Families of rows that turns and mirrors carry onto each other, the same ones carrying the whole set onto itself: the rest of each named row's family, in list order:
5 families of 3 rows:
j_433: [-17  -5 -45 -22 -18  10 -23 -17 -16 -11 -13 -29  28  29 -24 -21  -6  23
   0  19]
j_481: [-16 -12 -25   5  10  28  -9   9 -33  12  12 -18 -18  -5 -31  -4  23 -23
  -7  -3]
j_902: [-15 -21 -51 -18 -24   6 -26 -20  -9  -6 -15 -26  27  17 -34 -22  -3  23
   1  18]
j_722: [ -9 -13 -27   3  -1  11  -3   8 -28  19   8 -13 -18 -11 -29  -6  18 -28
 -15 -12]
j_424: [ 14 -56 -46 -22  -5  36  -4  26 -14  17 -16  -1   9  30  15  22  12  14
  -3   5]
j_175: [ 13 -64 -46 -23  -8  28 -10  38 -12  12  -8  -2   8  26   9  22   5  16
  -9   3]
j_69: [  7 -59 -41 -18  -9  33   2  29  -4  15 -14   3  20  27   6  25  11  13
  -9  -6]
j_242: [ 13 -60 -46 -29  -8  33  -4  32  -6   8 -13   1   5  32   8  17   6  19
  -6  -2]
j_663: [ 16 -60 -41 -21  -7  32   0  33 -20  12 -11   2   4  31   8  17  14  27
 -14   5]
j_90: [-13 -10 -49 -15 -20   3 -31 -14 -15  -1 -14 -29  30  24 -27 -13  -9  22
  -8  26]
j_462: [-14 -13 -27  -4  -6  24   0   5 -32  14   8 -12 -16 -19 -18  -1  15 -28
  -8 -12]
j_140: [ -8 -10 -30   0   1  23   0   6 -30  24   6 -11 -11 -12 -27  -6  21 -28
  -9 -15]
j_572: [ -8  -6 -54 -19 -27   8 -25 -23 -15  -7 -13 -24  25  25 -18 -21  -4  20
  -5  17]
j_970: [-20 -11 -22  -1   7  19  -2  14 -26  17   3 -10 -13 -13 -29  -5  17 -27
  -3 -12]
j_284: [-16 -10 -52 -29 -19   2 -31 -11 -21   3 -22 -30  24  19 -15 -17 -10  24
  -3  21]

Same family as j_902: j_663, j_462
Same family as j_284: j_481, j_69
Same family as j_433: j_175, j_140

Families of rows that turns and mirrors carry onto each other, the same ones carrying the whole set onto itself: the rest of each named row's family, in list order:
5 families of 6 rows:
j_184: [ -1  -3 -10 -52 -13 -17 -22 -11 -15 -30   6  36   0   9 -15  -3 -20 -24
  21 -31 -36   1  22 -12  35 -24   0 -16  21  34  32  -9  28   8 -32   9
  23   9  -6  18  -2  10  33  26  11]
j_875: [ -1 -53 -19   8   9  -8 -14  -1 -14   7 -16   8 -12  -3   2   6 -33  21
  30 -23 -37 -30  22  -9  28 -36   0   3   0   0  36 -23   9 -10  -2  10
   6  28  13  48  -8 -16  40  15 -11]
j_290: [-38 -17   5 -19 -17 -11  25 -22  -4 -10 -29   9   9   6  36  -4  13 -22
  20 -16 -25 -16  21   6  13 -12  24 -40  -8  12   5  -9   6  -6  10  24
  10  19  -9  29   4 -44  28 -16  -6]
j_91: [-10   1  -2 -41 -12 -19 -24 -18  -5 -27   9  30   3   5  -5  -5 -12 -31
  24 -28 -27   4  22 -12  40  -8   9 -35  13  37  34  -3  33  15 -19  11
  27  19 -13  28  -5  10  19  11  11]
j_394: [-10  -2   3  -2   1  -5  10 -27 -20 -15 -11  16 -20  19  35  31  -2 -15
 -26  -6 -12   5 -16  14  25  -9  -4 -14 -16  -9  40   3 -16   0  -3   1
 -11  10  36   9   3  -7  15  20   0]
j_857: [-11   3 -10  -9  22 -23 -33   7 -25 -17  -7  23 -11  19  37  27 -10 -25
 -11 -33 -37  -9  -7  -6  19  -4 -21 -36 -16  -5  13  -9  18  22   7  23
  26   4  -4  14 -22  -6  55 -18 -37]
j_836: [-11   6 -20  -8  13 -12 -30  -5 -24 -15  17   0 -20  11  23  29 -15 -25
   7 -25 -47  -5  -2  -3   2  14 -20 -30 -14  -8  11 -16  21  18   4  35
  21   3   5  22 -18 -12  48 -14 -33]
j_427: [ -1  13  -8  -4  19 -16 -32   5 -20 -14   1  18  -6  -3  32  26 -13 -14
  12 -18 -31  -5 -17   6  32   7 -20 -36 -18 -10  12 -19   8  30   5  20
  28   1  12   7 -20 -18  54 -15 -36]
j_947: [-39 -26   5 -33  -9 -25  22 -15   5  -7 -21  27   4  12  39  -5   9 -17
  12  -7 -30  -8  11  -6  16 -26  14 -43  -9  11   4 -12  13  -8  17   4
  11  27 -11  16   0 -53  39   4  -4]
j_471: [  3 -54  -8  12   2   3 -12   6 -15  12  -8   0 -25  -3  19  11 -32  16
  40 -25 -35 -27  12   2  42 -31   0   0   7 -14  25 -27   4 -14  -7  -9
  -3  30   2  41  -5  -9  31  21 -13]
j_478: [-18   5  14 -25 -33   4 -28  26   5 -19  10  -6 -24  -7  25   8 -14 -12
  24 -45 -47 -16  -1  -2  25 -38   1  -9  19   2   2 -29  16 -16   6 -32
   9  12  46   6  -6  -3  35   2 -21]
j_110: [  7 -33 -20   5   3  -8 -12   8  -2  23 -13   6  -4  -6  15  11 -26  18
  36 -23 -31 -26   9   7  34 -46  -3   4  12 -14  20 -42  13   7 -14  -6
 -11  31   5  41 -15 -15  37  21  -8]
j_308: [  4   3   2  -5  -9   2   4 -21 -22 -11 -13   5 -27  11  16  18  -2   5
 -24 -10  -4  11  -8  22  35 -16  -6 -24 -24 -15  44  -2   1   4   2   3
  -1  -4  29   4   0 -14   2  21  -8]
j_588: [ -5   6 -11 -44  -7 -20 -12  -7 -11 -30  -5  33 -12  14  -9 -13  -8 -15
  24 -25 -27  11  19  -2  29 -19  18 -14  21  39  33  -5  24  26 -29   3
  32  18  -9  21  -6   3  18  10  -1]
j_376: [-11  16  -4 -26 -16  12 -27  17  14 -17  -4 -10 -11  -9  11  -3 -17  -8
  17 -48 -31 -26   1 -10  12 -44  -3  -8  19   0  -7 -29   6 -16  21 -33
  13  10  34  18  11  -3  28  14 -22]
j_511: [-14  13  -8 -12  19 -14 -33  -1 -26 -21  12  12  -4   7  30  43 -17 -25
  -4 -20 -37  -5 -13  -1   9   0 -33 -23 -12 -11  20 -12   3  18   4  17
  17  14  10  10 -21 -11  48 -15 -40]
j_730: [ -2 -50 -17  -9   4  -8  -9  14  -5  11 -18   5 -16  -5  10  11 -32  21
  26 -30 -27 -28  20  14  30 -25 -10  -7  10  -4  28 -25   8 -18 -14  -7
 -11  29  -5  46  -4 -12  47  37 -12]
j_435: [  2 -46 -19   3   0 -12 -10   7  -8  13 -15  11 -10   0  14   6 -28  17
  40 -23 -35 -18  20   5  29 -23   5  10  -9  -9  12 -39   3 -12 -17   5
  -1  47   7  44  -6  -2  33  18  -4]
j_459: [ -7   7  -5 -40 -10 -23 -31  -7 -27 -24   4  26   7   1  -8   3  -6 -26
  30 -23 -22   7  17  -3  36 -14  20 -20  15  22  24  -1  27  13 -28  -6
  18  19  -9  30   2  23  30  17  22]
j_169: [-19 -29 -15 -33 -27 -34  10 -27  -3 -10 -35  22   5  10  40  -2   1 -22
   6 -17 -29 -15  23   6  18 -19  10 -34  -6  17   8 -20  14  -9  15  12
   6  14 -18  19   5 -46  28 -12   7]
j_479: [-27  11   5 -17 -23  19 -25  16  -6 -12   7   0 -17  -5  30   6 -20  -9
  13 -60 -36 -20  -6  -3  11 -45  -2 -18  20   7   5 -29  14  -5  19 -34
   7  27  20 -10  11  -6  29   4 -16]
j_497: [-19  17  -8  -6  19  -7 -32   1 -20 -33   1  17  -7   1  22  38 -15 -13
   1 -14 -44 -10 -21   1  12   7  -9 -27 -16  -5   3  -4  17  13  -3  22
  16   8  -1  14 -23 -11  35 -22 -42]
j_120: [ -8  -8   7  -2  -8   8   6 -22 -15   0  -5   8 -17   4  17  28 -13  -9
  -9  -7   1  18 -20  24  30 -11  -6 -14 -11  -7  38   4  -5  -5  -3 -15
 -14  10  45   8  -1 -17   7  18  -3]
j_380: [-25 -15 -10 -35  -9 -24  36 -15  -4 -18 -38   9  15  10  27  -7   3 -22
  22 -19 -27 -17  35   8  13 -11  14 -33  -4   7  -6  -6  15  -1  12   6
  12  12  -6  17   5 -38  41  -5   8]
j_658: [-37 -21  -6 -33 -18 -20  17 -21  -1  -2 -29  21  20   5  30  -3   0 -19
  24 -17 -30  -7  30  -6  16 -18  11 -42   0  19   8 -12  11 -18  11  14
   8  21  -8  26  -5 -47  29  -3  14]
j_666: [ -6  -4   5  -5  -2  -6  18 -18 -22   4 -11   3 -15   7  21  27  -2 -15
 -27 -16  -7 -13 -23   0  44 -13 -10 -16 -12 -10  45  -3 -13   4 -10  -4
  -7   1  35   6   6 -14  12  17   1]
j_696: [-14   4  -3 -38  -8  -6 -25  -7  -5 -17 -10  35  -1   9 -17  -4 -13 -41
  34 -30 -32   7  19   2  37 -19   9 -17   5  40  21  -4  23  17 -14  14
  30  27  -6  25  -5  23  26  18   9]
j_688: [-16  -1   3 -25 -21   6 -30  32  -1 -23   2  -2 -29 -13  25   2 -14 -12
  25 -53 -43 -26   1 -11  18 -44   1 -10  23  -1   6 -19  15 -19  16 -31
  10  23  23   7  19   7  32   8 -12]
j_522: [  8  -7  11  -7   0  -5  11 -27  -8 -10  -8  18 -19  -5  27  34 -10 -16
 -16 -14  -3  14   0   8  38 -12   1 -10  -9 -18  41  -7 -18  -8  -4 -10
  -5  -5  31   6   9  -2  11  20  -1]
j_653: [-17  13   5 -21 -19  -1 -24  19  -1 -23   6  -4 -28 -20  17  15 -16 -13
  10 -48 -44 -31  -7 -14  24 -41  -4 -22  21   2   6 -24   7  -8  27 -46
   7   4  20   6   7  -7  27  12 -16]

Same family as j_169: j_478, j_730, j_497, j_666, j_696
Same family as j_658: j_91, j_394, j_471, j_511, j_688
Same family as j_120: j_184, j_290, j_857, j_435, j_653
Same family as j_947: j_875, j_836, j_459, j_479, j_522

